In the data rows, 50 means zero.
Here is a table of points, one per row:
55,63,40,71,63,55,15,39,48,42,6,46,45,42,62,50,56,53,46,30,41,48,58,33,30,46,44,38,40,68,57,83,36,77,49,67,48,64,35,62,76,60,46,49,51,57,47,27,32,37,54,28,25,74,35,60,57
12,44,53,43,50,45,56,48,56,56,67,58,43,41,49,50,30,59,55,31,33,57,47,26,39,55,18,56,61,42,45,38,42,77,48,33,17,65,64,51,78,60,54,59,48,32,53,71,49,61,35,56,83,86,49,43,27
53,78,40,36,71,56,52,49,74,68,53,47,47,58,56,54,51,39,39,59,31,54,53,65,33,28,42,39,39,0,57,48,36,71,62,63,34,42,45,36,0,50,44,38,51,39,27,47,34,34,52,46,48,50,48,48,37
48,60,36,59,74,46,45,90,62,33,38,42,50,71,53,50,16,34,27,44,62,58,53,51,80,51,27,46,45,64,53,49,46,51,43,40,69,49,65,23,64,48,37,55,76,48,65,71,25,42,49,43,56,7,49,45,48
30,28,59,47,65,37,59,31,50,59,67,43,39,41,58,50,60,29,44,51,69,34,58,56,79,68,33,44,36,56,39,48,77,50,10,99,44,45,40,69,50,22,41,39,57,52,37,40,37,42,46,38,53,51,45,47,39
53,47,37,62,42,50,38,49,41,31,45,50,45,41,49,61,41,52,39,83,49,48,50,45,57,48,66,60,61,56,78,48,47,57,43,43,33,57,9,65,28,44,64,57,66,75,70,27,50,51,29,87,97,51,60,48,54
40,58,49,49,35,45,50,35,42,39,27,68,64,46,56,38,62,53,59,46,50,51,48,53,51,52,88,39,60,35,18,49,58,49,0,38,19,56,82,14,42,54,56,52,44,47,71,29,39,65,42,53,43,34,52,31,62
54,65,36,66,48,55,29,61,42,62,69,30,48,82,59,55,51,59,46,61,50,58,48,35,57,18,80,49,47,36,31,47,64,0,58,64,29,49,28,56,80,44,48,49,56,38,43,73,39,57,52,39,43,71,58,38,51
70,41,42,47,37,45,51,69,55,51,78,65,52,41,38,57,66,46,60,57,9,37,48,58,51,39,37,62,41,30,57,41,36,64,43,56,55,56,48,62,96,56,63,32,41,62,63,39,62,52,42,68,17,11,53,30,41
28,45,54,46,43,48,41,61,50,43,51,64,58,44,43,58,53,52,58,61,40,44,45,56,48,67,60,62,55,38,46,40,68,61,56,56,48,35,60,56,45,59,56,57,75,55,55,82,46,50,37,64,15,57,63,99,75
45,28,53,57,51,60,39,22,53,76,63,29,54,60,39,74,47,63,41,73,51,58,35,39,69,76,57,60,48,53,89,43,29,56,41,32,47,60,66,28,43,43,48,70,43,55,51,38,60,72,85,39,18,54,59,51,43
55,45,45,51,51,54,65,28,73,22,46,43,43,26,57,47,54,45,23,76,46,59,43,40,0,57,68,44,44,69,38,53,72,47,63,56,58,32,56,46,67,38,35,51,51,46,44,67,61,50,66,43,59,23,57,49,26
57,38,52,49,51,53,70,91,65,51,24,51,51,46,64,36,69,41,53,42,35,56,50,73,76,67,45,39,42,68,56,66,56,26,81,54,22,38,56,42,51,47,44,35,48,49,52,33,54,67,85,76,56,79,49,53,39
85,59,74,52,28,44,59,39,54,26,24,47,61,40,41,56,41,66,36,53,61,54,32,48,63,59,5,58,71,28,46,65,52,25,29,52,61,58,37,54,37,57,67,60,24,43,37,75,55,51,41,62,33,60,54,48,42
59,66,52,40,45,76,52,24,58,54,42,49,46,55,56,42,52,48,82,40,22,65,62,56,88,44,65,38,50,62,56,55,37,50,32,39,56,35,39,63,62,46,55,48,43,34,28,67,80,39,58,28,87,23,44,80,54
70,26,53,93,39,59,64,59,40,75,57,79,43,48,62,32,26,50,53,42,52,53,70,68,33,78,66,46,52,56,59,50,40,44,69,43,43,47,51,68,29,34,61,49,40,46,55,72,29,38,34,19,42,43,40,34,51
58,50,57,39,99,45,42,57,51,45,52,60,59,36,37,58,45,44,56,58,64,28,42,52,58,52,72,58,54,66,23,48,38,60,57,42,56,45,54,43,46,54,68,50,43,55,51,65,97,32,38,50,43,80,64,21,64
20,78,53,45,42,46,63,44,21,35,60,23,51,36,42,34,68,72,64,17,51,46,34,50,59,52,52,64,52,58,65,48,60,65,83,68,49,60,36,55,25,62,40,54,41,66,66,74,54,62,59,44,45,24,58,22,64
66,42,37,45,29,52,61,23,52,59,56,46,31,54,38,53,42,41,43,32,88,52,60,54,59,6,65,45,38,71,50,55,47,55,56,40,52,49,88,76,43,63,36,40,58,51,45,61,42,37,55,95,37,58,34,52,43
40,77,41,57,47,64,79,59,40,56,57,44,50,56,48,29,39,60,52,47,99,63,53,67,34,60,54,52,49,22,64,48,53,60,48,47,84,36,38,40,81,44,58,31,57,35,52,10,68,49,52,47,53,67,46,62,46
57,43,55,37,55,45,61,48,36,63,61,38,49,66,44,40,34,43,40,28,0,56,61,45,30,44,42,50,50,70,34,48,80,34,34,24,87,61,29,45,23,45,40,43,70,48,58,29,60,53,51,49,39,66,32,53,56
50,45,65,29,49,37,33,68,39,48,56,61,65,56,42,52,69,41,58,43,72,32,40,64,6,27,25,49,53,67,89,35,34,17,29,42,37,50,63,56,48,56,41,53,38,53,51,45,52,52,50,27,68,48,68,62,68
58,51,56,55,36,40,36,53,56,41,66,57,58,67,67,66,68,63,67,61,42,43,37,38,58,59,52,51,51,43,33,51,50,57,74,62,99,52,96,62,40,53,53,64,40,59,46,26,30,55,40,43,87,63,60,46,52
35,21,64,24,39,44,40,52,45,64,37,63,49,47,40,59,61,49,59,66,79,46,73,29,54,46,38,51,61,44,18,42,43,49,90,35,47,57,14,26,55,60,47,64,37,52,34,36,44,51,50,53,52,20,24,53,60
These points spread out most along one direction. For each point below, how far along it does it lie, from 0 to 99? 50 is the average, and the first point above lies past it. One standard deviation of the points above along it is 16.
70,26,53,93,39,59,64,59,40,75,57,79,43,48,62,32,26,50,53,42,52,53,70,68,33,78,66,46,52,56,59,50,40,44,69,43,43,47,51,68,29,34,61,49,40,46,55,72,29,38,34,19,42,43,40,34,51 63
70,41,42,47,37,45,51,69,55,51,78,65,52,41,38,57,66,46,60,57,9,37,48,58,51,39,37,62,41,30,57,41,36,64,43,56,55,56,48,62,96,56,63,32,41,62,63,39,62,52,42,68,17,11,53,30,41 35
53,78,40,36,71,56,52,49,74,68,53,47,47,58,56,54,51,39,39,59,31,54,53,65,33,28,42,39,39,0,57,48,36,71,62,63,34,42,45,36,0,50,44,38,51,39,27,47,34,34,52,46,48,50,48,48,37 65
35,21,64,24,39,44,40,52,45,64,37,63,49,47,40,59,61,49,59,66,79,46,73,29,54,46,38,51,61,44,18,42,43,49,90,35,47,57,14,26,55,60,47,64,37,52,34,36,44,51,50,53,52,20,24,53,60 34
54,65,36,66,48,55,29,61,42,62,69,30,48,82,59,55,51,59,46,61,50,58,48,35,57,18,80,49,47,36,31,47,64,0,58,64,29,49,28,56,80,44,48,49,56,38,43,73,39,57,52,39,43,71,58,38,51 65
53,47,37,62,42,50,38,49,41,31,45,50,45,41,49,61,41,52,39,83,49,48,50,45,57,48,66,60,61,56,78,48,47,57,43,43,33,57,9,65,28,44,64,57,66,75,70,27,50,51,29,87,97,51,60,48,54 34
57,43,55,37,55,45,61,48,36,63,61,38,49,66,44,40,34,43,40,28,0,56,61,45,30,44,42,50,50,70,34,48,80,34,34,24,87,61,29,45,23,45,40,43,70,48,58,29,60,53,51,49,39,66,32,53,56 67
